In the rows, 128 means zero.
The same turns and mirrors carry the whole set onto itself and the rows of a family onto each other. Which other rows belong to the same family as each row named below? List them in the order they appear above.
These 32 rows form 4 families of 8 rows each.
Q_194: [ 97 138 124 142 139 184 122 119 149 140 110  97 129 138 157 162 134 117
 119 138 116 106  79 123 100]
Q_58: [120  92 124 102 147 166 113  96 130  90 135 122 117 120 142 141 163 146
 140 125 138 134  99 118  92]
Q_762: [117 151 122 117 129 170  98 108 132 159 113 127  95 149 138 138 127 160
 163 132 133 120 140 112 109]
Q_894: [133 109 125  88 142 165 101 106 129 108 123 104 105 114 121 137 128 152
 141 112 119 125 142  96 102]
Q_801: [ 99 128 124 129 149 182 125 114 150 113 115  88 137 125 147 156 146 127
 120 136 122 101  75 115  91]
Q_811: [120 120 133  99 152 165 101  99 137 109 117  86 127 122 126 134 173 153
 150 127 126 100  99 100  88]
Q_45: [103 148 129 144 126 186 118 121 147 155 105 115 115 144 157 164 120 122
 127 140 116 114 100 130 109]
Q_790: [110  91 120 114 152 168 116 104 133 100 137 110 126 132 148 142 164 133
 128 126 135 130  76 118  90]
Q_171: [112 151 124 134 131 174 101 121 133 175 115 119  96 164 142 142 128 142
 149 132 128 116 117 119 111]
Q_452: [111 106 119 117 153 168 108 128 135 139 126  74 125 141 140 142 131 117
 110 112 106 117  85 100 100]
Q_604: [110 117 117 125 142 170 105 130 134 163 122  88 115 152 146 146 117 112
 113 115 102 123  97 105 109]
Q_393: [112 152 130 135 120 185 114 115 143 150 104 133 101 137 151 163 114 135
 140 140 123 120 129 132 111]
Q_461: [118  99 121 103 157 166 107 119 135 113 128  73 126 125 128 137 139 129
 117 109 112 114  94  94  95]
Q_908: [113 120 135 115 154 168 104 113 138 123 119  78 129 137 133 137 174 136
 137 127 121  97  75 105  91]
Q_118: [128 103 124  92 154 164 106 110 132 100 127  87 118 113 121 135 138 144
 129 110 118 117 118  92  95]
Q_599: [117 131 128 106 145 179 123 100 146  83 115 110 122 103 129 149 143 158
 143 135 137 106 118 111  91]
Q_989: [109 143 128 140 138 175 102 128 136 171 117 100 107 167 144 142 143 127
 135 130 122 109  88 117 107]
Q_876: [103  97 116 128 149 171 116 112 135 125 135 110 127 148 159 146 154 122
 121 128 130 133  67 122  96]
Q_506: [133 120 126  96 132 165  99 109 128 133 117 117  95 125 128 140 113 149
 145 114 116 132 154 103 110]
Q_116: [115 116 119 120 124 168 106 101 127 149 124 152 102 145 163 151 130 138
 149 132 127 150 125 134 112]
Q_704: [116 125 119 122 132 169 100 126 131 170 116 105 103 152 147 147 107 122
 125 116 105 129 122 108 118]
Q_388: [104 115 114 130 129 171 110 109 131 159 126 139 109 156 170 152 130 125
 136 133 125 145 102 133 110]
Q_680: [124 141 123 100 135 165  97  96 132 133 111 123 104 131 130 133 140 171
 171 131 135 115 144 107 102]
Q_311: [120 151 131 120 123 182 115 107 141 126 106 137  98 123 140 157 117 151
 150 138 131 120 143 126 107]
Q_415: [107 125 125 114 152 179 125 105 148  90 118  92 134 111 136 151 149 145
 130 135 131 101  91 109  87]
Q_416: [110 130 131 134 148 174 104 124 138 150 118  82 121 154 140 141 161 123
 130 127 120 102  71 112  98]
Q_601: [125 101 126  99 136 165 108  90 129 100 131 140 107 120 144 144 153 153
 152 127 139 140 122 123  97]
Q_984: [100 106 113 134 140 172 113 114 134 150 133 123 118 158 169 151 141 119
 125 131 125 139  78 129 104]
Q_698: [126 127 121 111 127 168  98 117 128 158 116 119  94 140 139 146 104 135
 139 116 109 133 147 109 117]
Q_896: [122 110 122 106 127 166 106  93 127 123 125 153 100 130 153 147 138 150
 155 131 134 147 134 129 106]
Q_641: [123 128 129  93 144 164  99  93 135 111 114 106 116 120 126 132 159 168
 165 130 132 107 127 101  93]
Q_934: [121 141 130 109 132 180 118 100 142  98 111 128 105 109 130 152 130 161
 151 137 138 114 140 118  99]

Which other rows belong to the same family as Q_801? Q_194, Q_45, Q_393, Q_599, Q_311, Q_415, Q_934
Which other rows belong to the same family as Q_116? Q_58, Q_790, Q_876, Q_388, Q_601, Q_984, Q_896

The same turns and mirrors carry the whole set onto itself and the rows of a family onto each other. Which other rows belong to the same family as each row named below? List them in the order they appear above.
These 32 rows form 8 families of 4 rows each.
Q_500: [112  99 132 117 119 111 160 134 100  98 106 107]
Q_103: [112  99 119 111 120 119 159 124 101 103 110 105]
Q_203: [119  95 131 117 113 110 156 136  97 101 111 111]
Q_232: [134 122 122  90 116 107 139 145 155 112 123 126]
Q_842: [119 103 134 112 120 117 159 132  95 103 114 111]
Q_552: [121 138 149 129  85 138 139 134 128 134 110 105]
Q_329: [136 127 129  92 109 107 146 138 159 112 120 130]
Q_222: [137 119 126  89 121 119 141 142 156 112 119 123]
Q_65: [114  96 126 118 120 110 154 129  98 105 118 111]
Q_12: [116 132 138 123  76 138 131 126 129 133 112 107]
Q_438: [111  98 119 118 114 114 155 131  98  98 112 106]
Q_219: [104 108 119 146 102 106 148 122 162 112  88 112]
Q_271: [132 122 123  92 110 110 145 144 159 116 125 133]
Q_737: [128 125 128  93 105 112 138 144 165 116 114 133]
Q_458: [122 136 135 128  88 142 133 126 127 140 112 103]
Q_810: [125 119 123  84 114 116 132 145 156 115 118 125]
Q_643: [133 123 126  88 111 107 141 144 153 112 112 134]
Q_764: [111 101 117 146 113 119 142 119 165 112  94 101]
Q_9: [122 135 138 128  81 138 139 133 127 136 118 104]
Q_90: [102  96 115 143 106 112 141 121 164 119  95 105]
Q_142: [108 101 121 122 116 107 161 124  99 104 112 111]
Q_921: [105 105 122 154 108 110 143 131 167 119  97 108]
Q_50: [110 110 118 149 107 102 142 121 162 105  92 110]
Q_545: [103  99 115 141 108 101 143 124 162 107  90 116]
Q_197: [105 106 114 148 104 109 143 122 167 111  99 103]
Q_368: [117 135 144 140  89 142 142 128 122 130 108 103]
Q_200: [103 105 112 151 108 108 139 125 162 109  95 112]
Q_973: [110  93 122 110 108 111 151 125  99 102 109 110]
Q_229: [113 140 142 133  84 142 139 130 128 130 119 104]
Q_420: [119 147 137 127  84 134 135 129 123 134 117 113]
Q_796: [118 135 144 134  78 141 142 137 127 127 113 104]
Q_400: [125 118 126  92 120 111 145 153 155 109 123 130]

Which other rows belong to the same family as Q_329? Q_203, Q_50, Q_796
Which other rows belong to the same family as Q_9? Q_232, Q_438, Q_197
Which other rows belong to the same family as Q_229? Q_65, Q_271, Q_200
Which other rows belong to the same family as Q_222? Q_12, Q_764, Q_973

The same turns and mirrors carry the whole set onto itself and the rows of a family onto each other. Which other rows belong to the same family as each row named below? List them in the order they appear above.
These 18 rows form 3 families of 6 rows each.
Q_845: [143 129 146 152 146 135 147 141 128 114 129 130 147 146 144 143 147 129
 145]
Q_362: [139 145 125 141 130 138 146 125 114 155 116 100 123 170 126 118 121 120
 123]
Q_607: [129 107 118 124 140 114 123 138 117 109 104 135 107  97 137 147 128 114
 147]
Q_743: [133 145 127 152 142 141 141 136 119 161 130 107 118 165 120 118 127 131
 127]
Q_687: [125 154 129 148 135 140 145 138 120 151 125 104 132 157 122 110 118 129
 119]
Q_346: [150 113 136 145 138 126 167 135 116 138 131 132 112 123 108 142 126  92
 141]
Q_102: [138 109 131 138 143 128 164 140 109 155 143 129 107 122 109 133 122 101
 147]
Q_374: [121 120  89 107 135 122 128 137  99 141 116 116  98 119 133 106 117 104
 129]
Q_138: [112 135 132 126 130 117 115 130 123 111 114 106 135 145 155 101 118 136
 121]
Q_843: [137 125  92 108 129 126 135 141 103 142 116 109 107 130 126 110 110  89
 128]
Q_462: [134 125 147 148 155 127 132 137 135 110 140 132 137 142 146 135 147 139
 144]
Q_775: [128 103 126 132 139 107 132 141 113 109 111 144 112  96 140 133 139 121
 146]
Q_424: [129 138 149 153 149 132 143 134 136 110 138 130 147 138 140 128 139 135
 134]
Q_33: [133 105 117 127 133 113 129 145 112  96 101 136 116 105 144 131 138 106
 138]
Q_256: [123 120  92 106 137 133 129 134 104 141 112 110  95 121 128 127 109 100
 135]
Q_178: [133 132 123 115 129 111 109 128 123 109 108 109 138 148 163 112 124 130
 131]
Q_710: [138 109 129 135 142 134 157 141 115 146 133 125 106 117 108 154 117 100
 152]
Q_48: [120 129 124 121 131 113 103 131 121 122 113 104 122 154 155 104 122 139
 126]

Which other rows belong to the same family as Q_102? Q_743, Q_374, Q_462, Q_775, Q_48
Which other rows belong to the same family as Q_710? Q_607, Q_687, Q_138, Q_424, Q_256

The same turns and mirrors carry the whole set onto itself and the rows of a family onto each other. Which other rows belong to the same family as each row named below? List them in the order they appear above.
These 16 rows form 4 families of 4 rows each.
Q_672: [119 124 121 135 154 112  95 113 124 140 124 125 118 128 132]
Q_917: [138  85 139 125 142 124 109 139 129 122 131 144 150 119 149]
Q_464: [146 135 126 127 110 126 157 141 118 112 143 121 118 134 112]
Q_956: [119 131 127 124 142 101  98 116 132 134 127 126 106 123 125]
Q_265: [144 132 120 124 109 128 153 144 115 126 145 128 119 131 103]
Q_624: [150 130 120 128 119 130 156 149 116 122 140 121 117 129 106]
Q_375: [128 124 116 125 113 153 147 102 147 117 122 116 150 121 133]
Q_357: [134 129 124 122 115 156 148 112 146 111 125 108 150 126 139]
Q_419: [128 127 108 127 124 143 142 108 152 101 125 108 147 126 135]
Q_794: [119 129 127 126 144 113  92 113 121 144 119 121 119 133 123]
Q_569: [129  89 143 124 141 122 110 132 124 131 144 157 143 113 136]
Q_738: [143  93 148 120 142 125 116 131 120 131 134 156 154 117 134]
Q_5: [123 131 122 133 146 106 100 104 118 141 116 125 120 132 123]
Q_605: [134 129 111 130 121 157 143 108 145 118 120 117 156 121 138]
Q_282: [139  94 144 128 140 120 112 134 121 119 132 159 153 114 137]
Q_81: [139 122 127 112 110 128 154 154 116 119 146 118 115 123 119]

Which other rows belong to the same family as Q_569? Q_672, Q_464, Q_357
Which other rows belong to the same family as Q_738? Q_265, Q_5, Q_605
Which other rows belong to the same family as Q_624? Q_375, Q_794, Q_282

